0: tensor([ 0.2,  0.4, -0.8,  0.3, -0.2, -0.7, -0.5,  0.3,  0.4,  0.0,  0.4, -0.4])
1: tensor([ 1.5, -0.5,  0.7, -0.9,  0.0,  2.0,  0.7,  0.9, -1.6,  1.7,  0.1,  0.9])
2: tensor([-0.8, -1.6, -0.1, -0.5, -1.3, -0.1,  0.8, -1.5,  0.7, -0.4, -0.4, -0.5])
3: tensor([ 0.1,  0.4, -0.8,  0.2, -0.2, -0.6, -0.6,  0.2,  0.3, -0.1,  0.4, -0.2])
4: tensor([-0.1, -0.3, -0.6,  0.0, -0.6, -0.6,  0.0, -0.2,  0.4, -0.3,  0.2, -0.5])
5: tensor([ 0.1,  0.4, -0.7,  0.2, -0.2, -0.6, -0.4,  0.3,  0.2, -0.2,  0.4, -0.3])
6: tensor([-1.2, -2.0,  0.6, -0.2, -1.0,  0.4,  0.8, -1.2,  0.6, -0.4, -0.1, -0.4])
7: tensor([-3.3,  0.6,  3.8,  2.5,  1.8,  0.1,  0.6, -1.6,  0.9, -2.8, -0.4, -1.2])
8: tensor([-0.2,  0.2, -0.2,  0.9,  0.2, -0.5, -0.7, -0.1,  0.5,  0.1,  0.4, -0.5])
9: tensor([ 0.1,  0.5,  0.6, -0.7,  0.7,  1.9,  0.2,  0.8, -1.3, -0.1, -0.2,  1.0])
10: tensor([ 0.1,  0.7, -0.1,  0.4,  0.3, -0.6, -0.3,  0.2,  0.2, -0.2,  0.1, -0.1])
11: tensor([ 0.1,  0.3, -0.9,  0.5, -0.1, -0.7, -0.7,  0.3,  0.5,  0.1,  0.5, -0.3])
12: tensor([ 4.9, -1.6, -1.2, -4.6, -0.5,  5.4,  1.5,  2.8, -4.3,  5.4, -0.3,  4.4])
13: tensor([ 0.3,  0.2, -0.6,  0.4,  0.1, -0.4, -0.6,  0.3,  0.3,  0.6,  0.4, -0.2])
14: tensor([-2.4,  1.3,  2.4,  2.0,  1.8, -0.7, -0.1, -1.0,  0.9, -2.0, -0.6, -0.3])
15: tensor([ 0.2,  0.4, -0.8,  0.2, -0.3, -0.7, -0.4,  0.3,  0.3, -0.1,  0.4, -0.4])
16: tensor([ 1.1,  2.3, -2.1, -0.7,  1.5, -2.2, -1.7,  0.8,  0.2,  0.9, -1.5,  2.1])
17: tensor([ 0.3,  0.3, -0.7,  0.1, -0.3, -0.6, -0.3,  0.4,  0.1, -0.2,  0.4, -0.3])
18: tensor([ 0.1,  0.4, -0.7,  0.3, -0.1, -0.6, -0.5,  0.3,  0.3,  0.0,  0.4, -0.3])
19: tensor([ 0.2,  0.3, -0.8,  0.3, -0.1, -0.8, -0.6,  0.3,  0.4,  0.1,  0.5, -0.4])
20: tensor([ 0.1,  0.3, -0.7,  0.3, -0.2, -0.7, -0.5,  0.3,  0.3,  0.0,  0.4, -0.4])
21: tensor([ 0.3,  0.4, -0.7,  0.0, -0.3, -0.7, -0.2,  0.3,  0.2, -0.3,  0.4, -0.4])
22: tensor([-0.7, -0.2,  1.4,  1.0,  0.3,  0.3, -0.1, -0.4,  0.1, -0.6,  0.4, -0.9])
23: tensor([ 1.1, -0.5,  0.7, -0.5,  0.0,  1.6,  0.6,  0.7, -1.3,  1.3,  0.2,  0.6])
24: tensor([-0.1, -0.2, -0.7,  0.2, -0.4, -0.5, -0.3, -0.2,  0.5,  0.0,  0.2, -0.3])
25: tensor([ 0.1,  0.3, -0.8,  0.3, -0.1, -0.7, -0.6,  0.2,  0.4,  0.0,  0.4, -0.4])

tensor([-0.1,  0.8,  0.2,  0.4,  0.4, -0.7, -0.2,  0.1,  0.1, -0.6, -0.1, -0.2]) >> 10 5
tensor([-3.7,  0.7,  4.3,  2.8,  2.1,  0.1,  0.7, -1.9,  1.0, -3.1, -0.5, -1.2]) >> 7 14
tensor([ 0.6,  2.0, -0.2, -0.8,  0.7, -1.1,  0.3,  0.8, -0.3, -0.3, -0.7,  0.9]) >> 10 21
tensor([ 1.1, -0.1, -1.4, -0.3,  0.1, -0.5, -0.6,  0.8,  0.3,  1.9,  0.5,  0.6]) >> 13 19
tensor([ 0.1,  0.3, -0.3,  0.2,  0.4, -0.1, -0.5,  0.1,  0.1,  0.1, -0.2,  0.2]) >> 10 13
tensor([ 0.1,  0.7,  0.0,  0.4,  0.4, -0.6, -0.3,  0.2,  0.2, -0.2,  0.0, -0.1]) >> 10 18
tensor([-1.8, -2.5,  1.4,  0.2, -0.7,  0.9,  0.8, -1.4,  0.8, -0.3,  0.0, -0.6]) >> 6 2
tensor([ 1.1, -0.1, -1.2, -0.3,  0.0, -0.4, -0.5,  0.8,  0.1,  1.7,  0.5,  0.5]) >> 13 19
tensor([ 0.0,  1.0,  0.3,  0.5,  0.7, -0.6, -0.3,  0.2,  0.2, -0.2, -0.2,  0.1]) >> 10 8
tensor([ 0.1,  1.0,  0.0, -0.2,  0.5, -0.8,  0.1,  0.1,  0.2, -0.2, -0.6,  0.4]) >> 10 5
tensor([-0.2, -0.3, -0.7,  0.2, -0.4, -0.6, -0.3, -0.3,  0.5,  0.0,  0.2, -0.4]) >> 24 4
tensor([ 1.2,  2.6, -2.4, -0.9,  1.8, -2.5, -1.9,  0.9,  0.3,  1.1, -1.8,  2.5]) >> 16 10
tensor([-1.1, -0.5,  2.3,  1.3,  0.4,  0.8,  0.1, -0.4,  0.1, -0.9,  0.3, -1.2]) >> 22 8
tensor([-0.2, -0.3, -0.6,  0.2, -0.4, -0.5, -0.3, -0.3,  0.6,  0.0,  0.2, -0.3]) >> 24 4
tensor([-0.8, -0.2,  1.5,  1.0,  0.3,  0.3, -0.1, -0.4,  0.1, -0.6,  0.4, -0.9]) >> 22 8
tensor([ 0.0, -0.3, -0.7,  0.1, -0.4, -0.5, -0.3, -0.2,  0.5,  0.3,  0.2, -0.2]) >> 24 4
tensor([ 0.6,  0.0, -0.3,  0.1, -0.1, -0.1, -0.3,  0.5, -0.1,  0.8,  0.4,  0.0]) >> 13 17
tensor([ 0.1,  1.0,  0.6,  0.4,  0.7, -0.7, -0.1,  0.2,  0.1, -0.3, -0.3,  0.1]) >> 10 8
tensor([ 0.0, -0.7, -0.2,  0.2, -0.3, -0.2, -0.2, -0.3,  0.4,  0.6,  0.2, -0.1]) >> 24 4
tensor([-0.2,  0.3, -0.1,  0.8,  0.2, -0.5, -0.6,  0.0,  0.4,  0.0,  0.3, -0.4]) >> 8 10
tensor([ 0.4,  0.2, -0.5,  0.2,  0.0, -0.3, -0.4,  0.3,  0.1,  0.4,  0.4, -0.2]) >> 13 18
tensor([ 0.3,  0.2, -0.6,  0.4,  0.1, -0.4, -0.6,  0.3,  0.3,  0.5,  0.4, -0.3]) >> 13 18
